One vector is turned by the same rotation once a step. Each row is the vector after some number of steps, and that number follows the row.
The counts run from 0 to 58.
[156 102  89 135  99  92 132 111 148 141 171 105 112 114 125 132 137 108
  84 145 102 153 128 119  87 166 188 168 123 128 130 173 114  78] => 21
[163 110 105 147 136 113 141 152 129 120 170 110 126 128 169 116 162 113
  63 117 108 149 102 143 107 164 187 135 124 123 168 144  69 105] => 34
[147 104 112 149 131 110 141 155 111 108 163 126 123 139 149 112 158 120
  60 124 112 146 103 126 111 168 184 138 143 134 146 159  66  97] => 50
[135 100  87 148 119  82 123 143 132 122 147 126 142 117 148 127 150  91
  53 125  97 141 129 124 118 172 172 150 123 124 156 159  92  94] => 3
[145  83 106 150 160 116 129 122 136 128 150 139 123 116 146  93 173 125
 105 124  73 159 115 156  76 187 175 144 120 126 109 148  97  94] => 15
[168  59  82 159 124 131 156 123 126 107 121 126 135 133 130 109 158 102
 122 133 111 138 116 122 120 195 174 142  86 106 153 147  98 100] => 28
[147 102  93 152  98 103 135 100 154 139 159  91 116 124 121 129 141 108
  97 150 133 163 112 124 109 159 188 157 126 104 176 150 115  88] => 38
[156  98  92 140 135 115 147 108 121 110 164 115 133 124 133 150 132 117
 107 140  95 140 124 154 121 165 193 157  92 109 165 164 110  85] => 40
[144 135 108 133 120  83 129 125 131 143 167 110 133 117 136 144 150 116
  72 140  89 150 128 122  81 159 197 156 120 115 129 163 103  81] => 20
[176  73  96 154 101 137 164 117 150 129 143 126 115 128 118 106 160 123
 136 149 109 159 133 121  79 182 174 159  93 124 153 146 111  86] => 11
[149  91  75 143 115  87 133 134 160 129 152 113 144  99 147 114 183  96
  74 151 106 165 116 128  97 192 168 151 141 120 147 130 112  99] => 1
[139  79  96 154 142 123 154 121 132 111 130 121 134 136 156 107 160 128
 106 124 107 143 108 146 103 184 165 141 114 117 171 133  80  94] => 13
[154  65  66 141 131 123 165 124 121 117 118 121 129 130 139 112 178  99
 110 128 108 129 126 128 113 179 183 136  95 119 159 143 100  92] => 44
[142  99  94 154 136  89 138 142 134 126 155 100 152 118 158 123 161 108
  61 129 106 132 104 111 109 175 175 154 143 103 180 138  95 108] => 18
[144 108  77 151 128  78 131 140 134 134 139 121 123 115 148 124 164  93
  51 126 120 145 122 116 101 170 164 157 122 121 160 145 107  98] => 2
[163  95  93 159  94 115 154 129 134 117 151 117 144 132 109 135 119 104
  94 133 122 154 136  96 125 173 172 164  86 103 170 158 108  92] => 7
[161 119 113 139 123 106 132 116 135 131 191 105 112 123 143 132 137 117
  84 144  95 162 112 127 100 156 203 157 137 122 132 162  93  91] => 36
[162  97 117 165 107 114 142 124 143 128 176  94 108 121 124 111 140 133
 111 143 121 170 106 114 109 146 197 163 136 102 162 164  86  94] => 53
[147  87 102 137 153 136 148 123 133 119 144 129 141 144 162 103 170 121
 105 125  77 153 106 154 110 195 174 135 111 130 138 142  83  88] => 14
[154  92  80 153 115 121 158 114 128 125 158 114 134 143 125 146 126 113
  98 125 100 141 139 117 115 169 183 154  92 102 160 173 116  82] => 24
[152  59  89 166 120 136 159 125 153 116 131 112 125 143 137 104 152 118
 121 137 115 153 115 142  92 186 164 150 114 109 167 126  84  88] => 12
[150 125 116 139 107 111 137 125 138 125 162 104 110 131 133 110 144 121
  96 143 105 165 113 124 101 148 194 145 133 131 139 178  79  85] => 52
[143  92 108 142 120 131 142 133 146 132 150 130 113 110 159  98 179 130
 107 134  88 154 117 130  73 182 173 137 111 121 117 150  79  89] => 31
[156  82  99 135 121 120 152 122 148 144 147 129 122 124 126 114 136 113
 131 144  96 156 156 122  94 167 184 146  83 114 134 151 116  79] => 26
[162 100 104 173 113 114 137 120 137 122 158 100 129 146 125 135 159 122
  93 143 112 160 108 137 114 156 192 151 140 106 177 168  99  96] => 54
[157  74  75 134 152 116 162 124 115 113 136 128 122 130 154 116 175 105
 110 119  78 130 128 125 119 180 175 129  95 114 142 160  89  86] => 45
[160 105 127 146 107 119 144 152 132 114 165 121 114 137 150 119 146 122
  66 134  82 170 103 122 112 176 179 149 138 130 128 170  71  88] => 51
[155  80 113 144 146 132 151 120 124 120 149 140 127 130 151 105 163 123
 106 124  76 151 109 136  93 190 173 124 101 125 120 138  69  82] => 30
[169  84  94 125 137 113 152 119 111 110 149 142 115 133 158 121 186 109
 112 131  85 143 131 123 102 188 172 130 110 119 116 158  97  86] => 46
[151  91 107 143 111 101 143 148 134 113 151 125 119 121 148  99 178 111
  71 146 116 146  98 135 121 166 178 137 142 112 168 140  77 102] => 33
[161  99 108 148 102  99 127 126 147 133 179 107 116 125 123 130 156 121
  95 144 113 157 124 121  90 151 209 156 139 113 152 156 111  85] => 37
[159  83  98 147 123 121 164 128 139 123 147 118 127 151 133 130 117 106
 103 123 115 151 131 113 125 188 176 153  93 127 154 158  93  79] => 8
[171  95  98 137 134 102 149  95 127 126 169 122 128 130 124 133 143 111
 130 140  92 141 143 142 101 175 194 156  96 107 136 174 125  77] => 41
[149  70  88 158 139 139 154 141 116 114 139 131 137 149 155 111 162 113
 117 109 103 136 119 135 109 194 166 123  95 121 156 147  86  89] => 29
[165  97  83 159 117 108 145 121 137 123 153 109 140 137 117 139 141 106
 100 132 110 141 120 125 126 160 196 165 126 108 171 169 109  83] => 39
[160  75 101 148 121 137 163 107 139 121 158 143 122 132 129 111 129 120
 138 137  93 162 129 131  86 177 185 158  89 121 125 154 102  74] => 10
[175 102  89 134  86  96 157 143 152 135 151 113 123 128 115 117 132 102
  87 139 124 158 133 102  98 162 182 166 104 118 140 167 118  94] => 6
[155  73  74 150 119 111 163 121 139 115 151 112 133 127 118 151 128  93
  92 140 119 144 129 114 124 177 179 168  99 108 165 169 109  82] => 23
[159 120  91 127 109  80 130 114 138 125 154 125 130 130 150 135 140 105
  55 134  87 141 136 112 105 182 176 161 116 123 118 165 103  81] => 4
[163 105 115 149 143 120 148  90 142 125 154 113 121 146 137 141 132 120
 124 136  81 151 121 152 116 168 213 154 105 118 159 165 103  80] => 56
[164  89 113 143 139 111 150  82 146 131 168 112 116 131 138 135 153 119
 137 147  91 163 113 138 103 161 198 158 115 115 137 157 119  76] => 57
[155  98  86 142  82  95 142 119 146 129 157 106 120 117 129 135 136 105
 103 151 111 154 125 120 106 160 196 169 118  96 160 163 108  80] => 22
[159  80 100 127 105 116 139 129 124 119 138 123 122 104 142 101 185 117
 115 127 100 163 115 117  93 176 177 134 120 126 111 147  78  77] => 47
[157  81  91 138 108 104 153 140 125 129 138 128 114 114 140  86 196 113
  91 133 108 158  99 111 100 172 167 140 131 125 138 150  75  87] => 48
[159  80  96 147 121 107 156 109 146 113 138 121 109 123 134 130 167 121
 157 152  91 157 142 126  96 170 183 153  98 111 143 167 121  84] => 42
[159  85  89 152 126 112 145  93 132 135 153 109 117 121 129 135 172 117
 149 145 112 148 131 151 105 156 193 150 116  97 151 151 116  97] => 58
[161  91  89 129 122 127 153 108 137 132 147 129 128 142 134 133 135 109
 119 131  81 150 134 124 111 178 197 154  76 127 138 156 103  78] => 25
[158  85  91 161 123 128 161 113 127 112 163 130 129 143 128 115 121 106
 111 119 106 148 142 133  97 186 173 164  92 125 143 171  89  74] => 9
[158  65  86 139 107 116 159 126 148 123 137 122 131 129 132 109 168 106
 143 142 110 157 130 136 104 182 173 155  87 111 150 138 106  79] => 27
[151 100 104 165 132 112 138 110 130 120 163 105 129 145 127 143 137 123
 109 125 118 141 116 143 126 158 202 166 136 104 180 170  92  93] => 55
[152  88 106 145 104 115 134 132 139 123 149 129 117 108 133  89 182 121
  96 129 113 160 107 131  86 169 173 141 126 115 139 149  76  92] => 32
[156  88 101 150 107 105 137 153 117 111 135 125 125 129 157 109 168 120
  80 135 106 154  99 105 122 163 173 127 134 121 149 145  68  92] => 49
[159 101 110 145 129 111 122 126 138 151 156 122 134 107 149 105 187 123
 105 136 105 156 112 149  75 192 177 142 135 121 140 127 105  96] => 16
[143 116  89 146 135  95 134 122 132 116 173 115 133 119 157 134 163 106
  64 123  98 144 118 148 106 177 189 153 137 124 141 139  98  91] => 19
[161  63  75 148 119 120 158 111 142 129 131 122 121 119 122 115 172  98
 124 144 112 149 137 126 101 161 181 139  86 109 159 150 117  81] => 43
[140  83 102 136 135  91 127 116 151 139 138 129 127 101 151 117 181 104
  99 143  90 169 119 127  59 187 168 147 115 114 135 135 105 102] => 0
